In the rows, zero is written as 128.
A single turn carries every row of the set below to another of its rows. Some are shown first; where does it send the rows asked next?
dofav: [142 117 179 157 130 138 124 121 116 120 134 143 144 161 158 122 130 120
 116 130 129 133 136 146 146 122 126 116 117 175 136 126 147 122 161 128
 144 148 128 134 140]
Koz: [107 131 139 156 140 130 117 108 110 133 119 143 142 125 117 155 153  93
  87  95 116 136 151 116 127 138 138 156 117 144 121 151 154 103 130 130
 100 161 127 134 138]
nul: [145 150  96 126 160 155 157 125 133 138 130 113 159  94 113 150 126 140
 122 132 115 122 131 132 152 122 116 144 118 119 108 110 146 120 158 118
 108 152 122 124 137]
Zemi: [129 110 122 119 132 143 148 130 138 155  98 122 113 123 120 140 123  98
 111 144 104 136 141 128 135 151 141 137 121 157 148 142 173 109 167 118
  77 132 138 118 148]
sova: [117 107 153 159 126 138 135 138 132 136 132 131 146 133 117 135  94 134
 121  91  95 126 108 131  98 149 112 136 133 152 144 110 132  83 133 121
  84 136 112 157 119]
reso: [106 108 122 161 142 170 121 117 126 134 107 179 121 141 124 157 109 141
 136 144 135 110 146 158 132 142 133 134 117 151 146 135 146 134 148 138
 121 143 131 123 139]
rizuv: [147 116 145 133 134 139 116 164 109 133 149 130 146 130 125 141 113 111
 102 107  80 138 112 141  99 149 135 153 140 137 122 134 141 100 180 106
  97 145 139 130 132]
lagak: [132 122 104 155 134 136 114 119 120 131 149 137 117 120 123 175 114 124
  95 135 139 136 130 131 168 112 110 146 139 120 153 108 124 116 128 135
  81 156 118 132 121]
nimo: [122  93 143 175 117 154 112 130 124 108 122 123 148 131 124 148 121 135
  92 144  97 119 135 147 120 137 138 150 118 165 108 127 119 131 144 143
  92 150 142  91 152]
zofa: [154  98 153 125 147 147 112 172 119 128 127 131 115 107 161 140 125 132
 112 135 151 135 108 129 128 139 125 109 119 159 148 119 143 110 151 136
 103 127 141 114 140]
tez: [142 148 125 128 121 143 141 119 140 150 139 113 158 118 118 125 131 154
 117  88 121 113 133 162 122 104 107 132  86 152 128 110 143 117 151 108
 107 142 123 129 154]
zeso: [139 110  91 143 139 134 108 152 116 125 126 129 117 108 122 159 131 117
 118 146 108 112 150 142 125 128 117  81 122 124 133 123 127 121 136 130
  84 156 127 127 143]
lov: [145 106 134 132 141 178 115 125  93 153 119 142 132 141 147 146 129 128
 136  84 108 125 133 130 139 127 119 146 102 147 135 150 165 120 171 118
  99 132 139 169 134]
kufif: [121  68 168 133 149 140 126 100 124 128 134 126 143 115 139 140 118 122
 121 139  86 108 124 133 147 134 119 146 122 112 139 123 123 105 133 123
  69 147 135 122 136]
Ruti: [142 122 135 146 127 162 110 149 137 140 133 135 162 120 141 117 135 138
 106 124  92 144 156 128 135 145 139 101 131 138 130 134 126 109 179 125
 110 144 169 108 129]
nisaf: [127 111 102 169 140 149 109 141 124 121 112 130 129 107 107 142 116 144
 118 102  87 130 112 162 130 103  93 109 144 143 127 118 144 106 158 108
  94 132 140 108 152]
fiba: [131 127 127 136 127 162 151 144 107 129 109 151 149 141 150 153 127 159
 103  95  99 144 133 155 157 125 123 133 112 150 127 119 143 104 194 123
 137 133 130 129 151]
fitaz: [150 114 116 151 140 148 130 132 105 130 120 160 121 158 128 132 121 128
 121  98 111 123  86 171 130  99 117 117 124 152 141 114 129 132 123 142
 105 124 125 128 144]
Kipa: [136  89 135 156 133 135 116 112 136 135 137 102 126 157 137 159 142 138
 107 119 143 131 109 134 126 104  99 132 126 148 131 112 115 147 130 133
  89 126 128 136 146]
Nagon: [128 109 143 155 173 139 147 140 132 155  91 111 125 123 135 142 119 128
 131 122 107 107 101 119 129 136 124 103 124 149 142 132 157  83 150 121
  86 141 108 140 130]
volol: [107  89 128 144 122 147 126 106 134 141 124 132 132 143 144 151 111 114
 140 102 105 101 117 147 130 145 126 147  90 111 135 121 149 114 131 128
  97 131 120 166 124]
robig: [105 124 140 163 144 143  91 157 119 121 120 155 132 114 133 149 111 161
 106  93 147 144 137 124 113 136 109 145 130 134 130 120 128 116 156 110
 117 135 135 143 137]
Rerup: [148 112 109 167 122 155 113 146 121 125 114 147 133 114 160 142 135 121
  83 119 122 139 104 142 163 126 126 162 103 141 124 143 159  99 154 153
  89 140 126 115 151]
kup: [151 142 128 121 142 151 116 118 140 148 153 115 167 124 130 107 136 126
 119 129 130 123 156 137 131 126 108 140 123 131 122 115 135 142 121 128
  80 168 125 126 134]
busi: [151 130 136 128 144 139 146  95 113 130 142 123 147 129 114 108 121 119
 119 135 144 113 121 162 144 115 113 161 128 130 127  97 150 120 143 113
 129 140 104 138 145]
merik: [119 109 192 119 156 138 128 108 106 118 137 139 152 127 125 177 124 128
 121 136 104 135 133 137 130 123 124 142 117 176 140 122 147 128 147 111
  95 126 131 134 131]
Givok: [111 118 133 140 168 138 123 133 114 144 112 135 140 112 155 145 135 118
 108  99  82 129 118 123 141 122 119 140 111 122 130 137 123  86 135 135
  67 169  95 120 134]
Fuvet: [111 139 160 145 108 156 129 132 137 126 140 127 143 150 138 142 133 137
  83 111 138 146 176 120 155 129 118 147 118 139 119 120 148 113 135 132
 102 126 127 116 140]
zepun: [174 134 119 138 145 147 140 118 119 129 128 137 179 100 115 107 122 124
 122 123 116 121 123 151 121 124 116 102 123 152 141 120 133 114 159 122
 109 176 126 135 132]
fer: [121 123 118 135 137 144 143 136 129 131 125 147 143 123 151 140 115  92
  96 156 123 143 153 131 162 160 135 128 141 125 116 118 156 123 164 134
 129 135 125 125 135]

rizuv turns into Zemi
zeso turns into lagak
reso turns into robig
Now find these:
kup turns into busi
dofav turns into fiba
Nagon turns into Givok

